The rows of M fall into 3 groups, and each row is roughly a mix of its group's hidden directions; one row fits no group.
M, 126 rows:
[[-20  26   4  13  -1   3  -5 -15  -8  -2  18   6]
 [  2 -20  -7   6   8  15  -7 -11 -17 -12  14  20]
 [  8  20   9 -10   8 -21 -16   0  -6   0 -20  -7]
 [  3 -15  16  -4  17   8   4 -20   5  -9  10 -21]
 [  4  -9  -8 -14   6  13 -10 -10  -1 -15  23 -20]
 [ 12 -13  14  -7  -5 -20   1  -7  22  18  -7  -6]
 [ 11 -23   1 -14  15  11   5   5  -2 -13  -2 -22]
 [-10  18   2 -12  15   9   6  11 -10  18  21  -6]
 [  2  -7  -1   2 -27  16 -21 -18   1  -7   3  -2]
 [ -9  -8  14   8 -28   2 -11   8  -5   1 -17  15]
 [ -6  -6 -13  11  12  18  10   5  -8   0  30   5]
 [ -8 -12   1   5  15  14  10   6  -3   7  32   9]
 [-15  12  22   9   2 -11   3   6  13  24  -4  -8]
 [ 14  -2   8   0   0 -15 -17  -6  -4 -26 -19  -3]
 [ -6 -21   7  16 -22   5 -11  12   5   7   3  18]
 [ -3   4 -17   1   7  20   9  23 -21 -11  -3   1]
 [ 15   2  -3   5  -6 -17 -24 -14   6 -21  -9   4]
 [ 10   6 -23   9  10  -6  -7  -1  -6   9   5  29]
 [ -2   8  15   4  -9 -12  -1 -25  20  16   2  10]
 [-22  14   8  14  -7   3  -6  11  -1   3  25  12]
 [  2  15 -21   0 -10   4  -5  20 -15 -13 -14  11]
 [  5 -37  13   1  10  -6   4   1   9  -8   2   8]
 [ 10  20 -11   6 -10  11  -6 -27  13   0  -3  -9]
 [-11   4  -7  -8  13  18   2   0 -17  19  21   9]
 [-15  20   3  14 -14 -13   0   4   3  20   5  16]
 [  0  25 -15   1  -5   0  -7 -24  -9  -6 -11  14]
 [  1   7   2   7 -14   7 -18 -33  -2  -3   3 -12]
 [  1   0 -16 -13  10  25  -1  -4 -14 -23  -1   3]
 [ -4  18  -4 -17   7  12  -3 -17 -14  -9   8 -21]
 [ -2   4   3 -14  28 -20  15  12  -6  -8  -6  -1]
 [  0 -19  18  11   4  -8   3  16  26   2   8  -2]
 [  0 -16  -2  -5 -30  13 -16  10   2  -6  -9  10]
 [ -8 -22   7  -3 -19   7 -22  13  -2 -16   2   4]
 [  8 -23  -3  -7   3   2   5  33  -1  -3  -5  -9]
 [ 16 -18   6 -14   8  -7   5 -19  10   3 -15 -16]
 [-19  20   9   9   2   2  -6 -22  -3  -1  22   2]
 [  2  23   4   8  -8  12  -8 -22  14  -1   0 -19]
 [-11  26  -8   1 -15  -9  -5  -8  -1  11  -5  23]
 [ -7  17 -23  -8  -3   8  -1  -9 -11   0 -10  25]
 [  8   5 -24  -6  -5   9  -5  14 -15 -17 -17  10]
 [ -1 -24  18   2   7  -9   7   1  15  19  13 -10]
 [ 13  12 -13  11  17 -11  14 -19  12  14   4   3]
 [ -7 -15  -7  22   8   8   7  -5  -3   8  19  22]
 [ -1  26  -2  23 -11 -12 -10   5  13  -4  -8 -10]
 [-20   7  19   1   6  -6  11  26 -10   4 -11   6]
 [-15  19  -1   3  -4  18  -5  20 -10  -8  18   9]
 [  0 -14  -3 -12 -27  13 -14  10  -1 -10 -11  12]
 [ -8   5  -2  14   9   7  14  19  11   8  27  -6]
 [ -4  -4  10  13   6 -13  15  18  25  14   8  -4]
 [  8 -20  -1 -20  11  20  12   3   2 -14 -11 -10]
 [ 14  -7 -18 -18   8  12   5   9 -12 -13 -20  -7]
 [-19   1  12   9  -4   0   4  29   1  10  19  -2]
 [ -5   1   0   8 -19  11 -22 -25  -9  -6   9  -4]
 [ 10   0   0  13 -11 -11  -2   5  12 -28 -15 -15]
 [-11 -10  15  -9  19   7  13   9  -7  22  15   6]
 [ -6   9  13  29  -6  -1  -5  -4  14  20   3 -10]
 [-11 -20 -10  -3 -14  26  15   0   6   1  12  -4]
 [ -6  11   1 -16   4  18  -5 -14 -11 -11  15 -22]
 [ -5  -5 -23  -1  -1  24  16   2 -18   5   5  11]
 [-15  17  15  15  -9 -11  -6  -6   8  14  20   8]
 [  6  23  -3   2  -1  11  -2 -26  12   6   1 -19]
 [  1 -16  -5 -27   2   1  -4  13 -11 -24  -1   2]
 [ -5  -4   9  -5  14  -4  12  13  14  25  21   6]
 [-14 -12  11  15 -14  -6  -5  18 -10   8  -5  22]
 [ -4 -20   8   8  17   6  14  14   5   6  23   8]
 [ -4 -10 -15 -17 -13  14 -11  -5 -16 -14 -15  11]
 [ 17 -22   0  -7  15   1  13  -4  -1   0 -15 -21]
 [  3  -8  -8 -25  10   1  -1   2 -20 -23   7  -9]
 [  6  -7 -10 -13  11  27  -1   0 -10 -25   1  -3]
 [  8 -24  -7   5 -16   2  -7   8  14  -4  -1  25]
 [ -9  21 -15   6 -11  -9 -13  -7  -6   9   5  24]
 [ -5 -18  23   0   8  -8   5 -12  16  10  13 -14]
 [-19 -14  13   3  -6  -2 -10  18 -25  -7   7   5]
 [ 13 -20 -12  -6  -2  -1   7  27  -2  -1 -20  -1]
 [ -9   3   6 -13  18   8   5   4 -14  26  13  11]
 [ -1  12   5   2   0  -5 -10 -39   5  -2   6   4]
 [ -5  16   9  18  16  -9   8 -11  -1  17  10 -18]
 [-18  12  17  10  -5  -2   5   8  11  28  -6  -4]
 [-26   4  16   0   2   3 -10  12 -18 -18   8   3]
 [-11   5 -19  17 -13  23  12  -3  -7   4  11   9]
 [  2  10  13 -10 -11 -18  -2  -7   8   0 -26 -17]
 [  2   4  13   4 -11 -21  -8 -14   9  -8 -25 -12]
 [ -1 -18  -1 -12  19  22   3   4  -8 -13  16 -10]
 [ 19 -11 -20   6  -6  -2   2 -25  -8  10   6  12]
 [ -6   5  14  -2 -23  17 -19  -1   2 -15  -5 -17]
 [  1  -6  -1  -4 -11  14   5  12  -3 -24 -14 -24]
 [-18  -1  16  -7 -15   8 -12  18 -19  -8  -7  -8]
 [  0  -4   1 -15  17  -5  12  15   9  25  17   7]
 [ -1   8  -5  23   9  -3  10  -7  15  26  11   8]
 [-11 -12   1  13 -24   8 -19  -7 -12   0   9  14]
 [-11  -1  21 -16  -3   4   1   4   3   0 -10 -31]
 [ -5  22   0 -18  14   0  -4   5 -16  25  -1   3]
 [ -8   7  22 -10   3   1  -9  11  -3  -5 -12 -29]
 [  9  21 -15   1 -15  -2  -8  -9  -3 -10 -21  15]
 [-11 -20   9  13 -16  -4  -9  20  -7   2  -3  19]
 [ 14  17 -11   9  18 -10  18 -15  10  12  -2   0]
 [-17  21  18   1   8   0  14  21   1   3 -13   1]
 [  0 -25  -6   4   6  15   4 -12 -10 -17  20   7]
 [  2 -35  11   9   7  -2   5   4  14  -8   9   7]
 [ -5 -27  10  19   7  -1  -3  -6   0   6   1  25]
 [ -7  25   8  11 -15 -14  -5  -2   7  19   4  13]
 [ -6 -18   6  13 -17  -5  -6  20   1   6  -7  23]
 [  5  13 -10  13  -5   1  11 -12  11  27  -9  15]
 [-11  21  21  11  -9 -13  -2  -5   7   9 -15 -13]
 [ -6  -9 -19 -18   5  17   2  23 -12  -5   2  10]
 [  6 -10   2   7 -18   1   2   6  12 -26 -16 -17]
 [ -7 -24   9 -10 -11   1 -11  22 -14 -15  -1   5]
 [-23  10   9  12  -8   5  -8  13   0  -3  27   8]
 [  2 -24   9  15 -11   0  15  10  10 -13 -19   0]
 [ 11   3  10  21   5 -16   0 -22  -1  -4  -7 -21]
 [  6  12  -3   9 -16 -21  -1 -10   9  15 -18  15]
 [-14  15  18  -1   4  -8   6  10   4  27 -11  -9]
 [ -8  -9  -6 -16   3  24  18  12 -13  15   5   5]
 [-15  -8  14 -12 -16  18 -16   6  -8 -14   5 -10]
 [ 18 -21   9  -5   0 -16   3 -10  17   8 -14 -10]
 [ 14 -19 -11 -18  11  12   9   7  -5 -12 -16 -10]
 [  1 -12  -1  -5 -32  17 -16   5   1  -7  -8   7]
 [ -4  -3   9  -8  15  -6   9  14  14  25  20   2]
 [-26  16  22   4   4   1   0  16 -11 -11  -3   3]
 [ 19 -23  -4 -13  13   1   7  -7   0  -6 -16 -17]
 [ 14 -21  -7  -3  -5   1  -4 -12   5 -31   7  -1]
 [ 18  -7 -20   4 -14   1  -5 -25   6  10  -2  13]
 [ 22  -7 -22   5  -7   2  -7 -23  12   5   6  -1]
 [ -5  -8  -6 -23   9  12  10  -5 -18  19   7  14]
 [ -7  14  13  20  11  -6   4 -10  -6  18  10 -20]
 [ -5   1   4  -9  28 -21  14  18  -3  -4  -5   0]]

Here is one row from each group, named. Which group is each of the other rows in?
[ 18  -8  12  -5   9  -3   9 -24  10   1 -14 -18] => P
[ 14  14 -12   8   6   3  12 -14  27  15  -2   3] => R
[ 12  14  11  10   9 -28 -18  -1   7  -9  -6   1] => Y

[  0  23  -2  -9  10  12   3 -19  -5  -3   8 -25] => R
[ -8  -6  21   4   9  -7   4 -23  11  15  16 -12] => P
[-13  28 -11   3 -12  10  -1   8  -9   0  -1  22] => P
[ -2  11   2  -7  30 -14  23   6   0  10  -2  -4] => R
[ -2  35  -7 -11  -7   1  -7   0  -9  14  -9  -4] => Y
[  8  10  -9  17  12 -10  -5   1 -13   7  -1  31] => Y
[  5 -11 -11 -27   5  15  13   5   0  -6 -21   0] => P
[  1  -6 -12 -11   3   6  12 -15  -7  16  17  24] => Y
[ 10 -15 -14 -21   9  15   7   9  -7 -13 -16  -5] => P
[  3 -13  26   1  -3  -7  -9 -11  22  -3  15 -10] => P
